A single turn carries every row of the set below to another of its rows. Some are shown first; where does it send the rows asked next?
K_645: [15 -5 -8 3 15 -4 -19 -12 2 -18 -12 15 1 6 -1 1 -5 -10 8 2]
K_816: [2 -3 13 7 -19 -1 -4 3 -9 20 -12 4 11 4 11 6 8 -12 -21 9]
K_168: [-7 11 16 4 -18 -16 16 1 -3 4 0 -12 8 8 2 16 8 3 -9 8]
K_43: [2 -24 -1 -8 13 13 -3 1 -6 -15 -6 -7 6 -15 -9 -4 -6 -14 0 6]
K_630: [-16 7 -4 4 8 -14 13 3 -5 11 8 -22 -20 6 -8 4 -4 12 4 0]
K_161: [12 4 -4 1 -6 -13 -20 -4 8 -11 -11 8 13 7 9 -7 -6 -19 -12 -2]
K_518: [8 -1 -6 -1 -11 -9 -21 -3 8 -12 -15 8 14 7 11 -6 -7 -19 -12 2]
K_686: [9 5 5 6 -1 3 3 -10 20 9 14 -1 -21 -3 -7 2 2 15 16 -3]
K_385: [7 7 9 5 2 3 1 -1 20 8 17 -2 -23 -3 -3 5 -1 11 17 -7]
K_693: [-10 7 8 11 -12 -13 19 4 2 9 3 -11 6 11 -6 15 15 7 -13 3]
K_148: [3 -14 14 0 -12 8 -3 5 -21 5 -16 5 3 -6 3 2 -9 -23 -4 9]
K_267: [1 -12 8 1 -2 5 -15 1 -18 5 -20 5 9 -12 0 -3 -2 -24 -9 12]
K_969: [-16 9 -4 4 7 -12 15 2 -3 15 11 -17 -10 11 -9 6 1 15 4 5]
K_190: [8 -4 15 8 -21 -5 6 10 -12 17 -7 4 9 11 2 13 6 -10 -15 6]
K_622: [15 3 -8 1 -10 -8 -16 -10 10 -11 -16 9 13 8 5 -9 -5 -18 -9 6]
K_66: [1 -19 7 -1 -4 4 -10 4 -20 9 -15 9 1 -9 5 -2 -10 -28 1 1]
K_753: [-6 -9 -16 -1 25 0 4 5 -2 6 11 -12 -4 -6 -16 -5 3 5 10 6]
K_759: [7 22 9 3 -21 -10 1 1 19 17 8 -7 -15 -3 4 -7 -5 3 3 -4]
K_256: [5 16 3 1 -31 -15 -9 -2 13 7 -8 -5 5 5 8 -9 -10 -12 -11 2]
K_726: [-11 9 8 8 -17 -7 14 -1 1 19 2 -9 3 11 5 14 7 6 -14 9]
K_421: [-2 -18 -7 -6 18 13 -9 0 -8 -6 -4 -5 6 -17 -12 -6 -3 -14 4 10]
K_390: [-14 -18 -4 -4 13 12 0 0 0 -7 -5 -7 -4 -18 -7 -8 -6 -20 7 4]
K_500: [-11 8 7 8 -18 -9 17 2 8 11 2 -18 -2 8 5 12 6 10 -17 5]
K_431: [8 -2 3 3 20 7 -9 -8 12 -14 10 5 -15 0 -5 12 -5 2 18 -7]
K_219: [-4 -24 -7 -5 8 15 -1 4 -8 -6 -5 -3 0 -18 -1 -11 -4 -17 4 11]
K_573: [8 18 1 2 -29 -14 -6 -9 16 6 -9 -3 2 4 3 -14 -7 -12 -9 4]
K_873: [3 -4 3 2 23 5 -10 -7 9 -14 4 3 -15 -2 -9 7 -3 5 18 -5]
K_598: [-21 7 -6 8 13 -18 15 4 -2 7 3 -17 -9 2 -13 1 7 11 3 1]
K_642: [6 5 10 3 2 1 1 -1 20 6 18 -7 -20 -3 -8 4 2 16 14 -5]
K_274: [4 -9 14 0 -6 -1 -12 4 -20 -1 -24 3 6 -9 -1 1 -8 -21 -10 4]
K_770: [7 17 10 5 -23 -12 0 3 17 19 10 -10 -13 3 0 -6 -2 7 2 -4]
K_844: [10 -11 -5 0 17 -1 -24 -5 2 -18 -12 13 2 5 2 3 -7 -11 4 -4]
K_439: [-6 -8 -16 2 23 0 10 14 9 3 8 -14 -8 -6 -10 -10 12 0 5 2]
K_531: [8 -2 9 9 -19 -8 -1 9 -5 17 -15 1 7 5 10 7 9 -7 -24 2]
K_21: [-10 -15 -20 1 22 -3 3 10 -3 4 3 -9 -10 -11 -8 -13 5 0 8 2]
K_865: [11 -5 -4 1 15 -4 -22 -9 4 -22 -7 11 2 6 -1 6 -7 -16 4 -4]
K_467: [10 -12 12 1 -23 -2 3 6 -9 12 -4 8 15 4 11 12 7 -14 -13 5]
K_253: [8 18 6 6 -22 -9 2 -5 18 21 7 -5 -15 1 -3 -10 -2 5 5 -2]
K_884: [7 19 3 -1 -26 -16 -9 -1 17 4 -4 -3 6 1 11 -13 -6 -12 -12 0]
K_565: [3 -19 -16 -2 24 2 3 9 -3 2 10 -12 -11 -3 -12 -5 1 4 8 -1]
K_15: [8 -4 1 4 17 6 -7 -17 7 -13 2 7 -14 -1 -9 8 -3 6 19 -1]
K_19: [-9 15 -1 8 10 -22 13 10 -3 12 3 -15 -8 9 -8 3 11 9 4 2]

K_219 -> K_148
K_253 -> K_686
Now find these:
K_873 -> K_844
K_500 -> K_630
K_19 -> K_439
K_161 -> K_884
K_816 -> K_726

A single turn carries every row of the set below to another of its rows. Some are shown first; where does it send the rows asked next?
K_251: [9 6 -5 -13 -19 -1 -24 -12 7 8 2 12 2 -1 4 -9 -14 25 -4 3 6 10 14 -7 -2 -4 -3 -2 -2]
K_165: [-7 -5 4 4 -1 31 12 6 -10 7 -16 8 13 -6 -23 -5 -4 4 -4 2 -10 4 3 17 16 -14 -6 10 17]
K_653: [-17 -14 1 2 -7 9 3 -10 -19 0 10 9 -1 6 -6 -9 -3 1 16 -7 12 13 -1 -15 -10 10 -3 -5 3]
K_465: [-13 0 1 -7 -1 -3 14 12 14 -8 -20 -8 -12 21 -2 0 6 9 15 6 -15 4 21 -17 -7 -21 -7 8 7]
K_957: [9 7 -11 -18 10 -5 0 15 3 6 4 0 -9 21 -7 -10 5 -19 12 -3 6 21 4 -8 -17 -3 -16 -9 -13]
K_6: [-12 6 -11 -11 -25 -9 5 -15 5 -2 7 3 15 7 1 6 -10 7 12 12 -11 8 7 -14 -8 -13 1 12 16]
K_254: [-5 -15 -3 -12 4 -1 12 16 -6 3 -1 -8 9 14 -7 -2 -7 -11 20 -1 11 11 -3 -21 -18 0 1 -6 -8]
K_208: [-6 -4 8 -6 1 26 16 -1 -9 -1 -21 14 6 -7 -23 2 2 3 -10 1 -14 3 9 12 18 -9 -11 7 20]
K_386: [-12 6 -10 -12 -24 -7 5 -14 7 -1 4 5 13 9 3 5 -9 11 12 12 -9 6 13 -19 -9 -15 3 11 15]
K_534: [-1 -2 -21 4 -1 16 -14 14 0 12 15 9 -4 -1 0 -12 9 -11 -3 6 9 1 9 19 -1 -16 -5 -8 3]
K_174: [1 2 -7 -9 -17 -6 -14 -19 6 1 -10 11 -4 0 0 16 -7 29 -8 -4 -2 2 24 -8 -16 3 -10 3 10]
K_468: [2 -10 -13 8 13 10 -4 27 6 11 4 4 0 5 -1 -13 6 -14 -1 12 3 -3 1 9 -10 -23 -7 -6 3]
K_140: [-10 -15 -9 14 6 17 8 21 1 12 7 4 6 3 -1 -6 -9 -13 10 12 -1 1 -2 5 -8 -23 -1 5 8]
K_594: [-1 2 -3 -4 8 12 -10 -11 -13 -1 1 14 -17 -1 -17 -5 -6 0 -3 -13 15 24 10 10 -2 13 -24 -9 -6]
K_735: [6 4 1 -16 13 -1 -5 -16 -2 9 0 10 25 -3 -20 26 -18 5 -19 -3 0 12 2 10 -18 -7 -8 -2 6]
K_336: [-9 -14 -2 -5 -1 1 3 -19 -18 4 8 7 13 -5 -16 7 -19 -1 2 -1 15 18 -6 -7 -15 10 -4 -1 6]
K_141: [-24 -15 -1 1 -9 6 6 -7 -16 -5 8 5 -1 10 -11 -11 0 0 22 0 5 13 0 -14 -8 7 -6 0 8]
K_564: [8 -3 6 -10 15 20 6 10 -6 -8 -19 1 20 -14 -20 9 -16 11 -10 -2 2 -10 3 7 -1 -20 -15 1 1]
K_221: [13 9 -5 -10 -3 -5 -14 -1 15 -2 -23 12 -13 7 -3 4 -3 26 -9 -3 -3 3 23 -9 -13 -2 -29 3 0]
K_83: [-9 6 -5 -17 7 -3 15 -13 0 3 -11 10 17 10 -23 23 12 -11 -18 4 -16 12 9 7 -9 -6 -5 -1 22]
K_549: [-4 6 -7 -6 -1 4 -8 -9 -8 3 15 17 -19 12 -5 -15 9 -8 9 -9 7 22 5 -2 -7 5 -20 -7 -2]
K_80: [11 5 -6 -12 -18 0 -24 -11 8 8 7 9 5 -5 1 -12 -15 23 -8 0 7 13 11 -1 -2 0 -3 -3 -5]
K_895: [4 2 -3 -13 -6 -4 10 12 19 2 -35 3 -7 14 -7 11 -4 15 1 5 -12 6 21 -17 -10 -3 -18 10 4]
K_656: [-4 6 -11 -6 -6 0 -13 -15 -4 3 20 15 -11 12 -7 -16 5 -9 9 -3 4 25 7 -3 -6 6 -16 -4 2]
K_20: [-13 -2 1 -10 1 -2 15 12 11 -9 -22 -12 -8 20 -5 2 4 11 15 5 -18 0 20 -13 -7 -20 -9 9 5]
K_359: [1 8 -10 -17 18 0 7 13 -3 -6 -15 0 -17 17 -20 -1 12 -20 3 -2 4 20 11 4 -8 0 -23 -12 -4]
K_230: [-14 -1 1 -5 1 -3 16 14 10 -12 -19 -9 -10 21 -4 0 6 5 16 7 -19 3 18 -10 -7 -20 -7 6 10]
K_46: [-7 -8 -9 -18 9 -10 20 5 -6 -1 -8 -7 12 13 -19 12 -1 -20 7 9 2 15 -6 -13 -21 -3 -4 -3 8]
K_334: [-13 -7 -16 12 -9 23 -3 9 -5 13 17 10 2 -5 1 -4 -7 -9 8 5 4 4 5 14 2 -14 0 3 8]
K_217: [8 2 8 -13 7 4 -16 13 15 1 -21 -3 -20 11 -2 -12 -3 24 -5 -4 -3 7 22 1 -4 -8 -13 -5 -11]
K_692: [1 11 -7 -17 1 5 6 -16 5 9 -1 6 4 3 -22 19 13 -12 -19 2 -18 15 9 18 1 -11 1 0 25]
K_292: [10 7 -10 -17 10 -3 -13 13 9 5 5 -1 -7 16 -6 -12 -2 -16 9 -2 9 23 5 -6 -16 -1 -13 -12 -16]
K_711: [-9 2 -1 -11 11 18 16 3 -6 -5 -31 5 1 7 -29 13 13 -2 -11 -8 -9 5 18 10 10 0 -21 -2 7]
K_347: [11 14 -10 -9 17 6 -9 2 4 3 6 -4 15 -1 -12 10 2 -7 -17 -1 -5 1 7 25 -15 -30 2 -5 9]
K_837: [8 8 -5 -16 -17 1 -23 -17 10 7 3 12 3 -1 3 -10 -15 25 -11 2 2 11 14 -4 -3 -1 -3 -1 -1]
K_952: [7 -1 7 -7 8 5 -13 17 13 -2 -21 -3 -20 10 -4 -18 0 21 -3 -4 -1 8 22 2 -2 -6 -12 -8 -11]
K_308: [-4 8 -8 -3 1 16 1 -7 -3 12 2 6 2 2 -16 4 11 -9 -14 -3 -16 13 16 29 8 -17 6 3 23]
K_834: [9 1 1 -2 17 20 3 16 -3 -2 -12 -2 26 -7 -18 1 -13 7 -7 3 1 -8 -6 14 -7 -28 -9 1 3]
K_198: [8 0 6 -8 5 3 -16 14 14 2 -21 -1 -21 11 -1 -15 1 23 -1 -4 0 8 23 -4 0 -10 -13 -5 -10]
K_510: [-9 -14 0 -9 8 4 6 21 -3 -4 -8 -12 3 13 -9 -6 -6 -6 22 0 11 10 -1 -18 -17 0 -2 -8 -10]
K_716: [15 10 -2 -21 18 2 -6 -1 4 2 2 -2 16 -6 -14 21 -8 -2 -20 -3 -4 1 11 19 -15 -27 -2 -3 5]
K_805: [11 -4 6 -6 19 24 4 6 -9 -6 -22 1 15 -8 -27 7 -20 13 -7 -5 2 -6 6 10 -3 -14 -16 -3 -1]
K_365: [0 9 -2 -17 3 8 5 -11 2 9 -1 11 0 0 -17 15 10 -10 -20 0 -20 15 17 23 4 -15 1 4 24]
K_892: [6 0 5 -9 17 20 -3 0 -7 2 -20 7 10 -6 -25 15 -17 14 -13 -15 5 6 11 14 2 -1 -24 -4 -9]
K_304: [-8 -4 -5 -12 -21 -6 8 -5 10 4 -21 3 2 8 -4 22 -8 18 1 3 -10 6 22 -17 -13 2 1 10 14]
K_690: [-7 0 1 -5 4 26 15 -3 -11 -3 -27 8 1 0 -27 7 4 -1 -5 -1 -16 4 9 11 18 -6 -14 3 20]
K_851: [18 7 -2 -19 17 3 -6 -7 6 5 2 -1 20 -5 -21 20 -10 2 -20 -2 0 5 7 17 -21 -19 -1 -6 4]
K_668: [-12 5 -11 -12 -24 -5 8 -18 7 -3 2 3 15 8 0 4 -10 12 8 10 -14 3 12 -18 -6 -12 0 14 15]

K_534 -> K_468
K_359 -> K_46
Now find these:
K_6 -> K_80
K_292 -> K_510
K_957 -> K_254
K_347 -> K_834
K_83 -> K_735
K_221 -> K_895
K_851 -> K_805
K_217 -> K_20
K_251 -> K_198
K_208 -> K_365

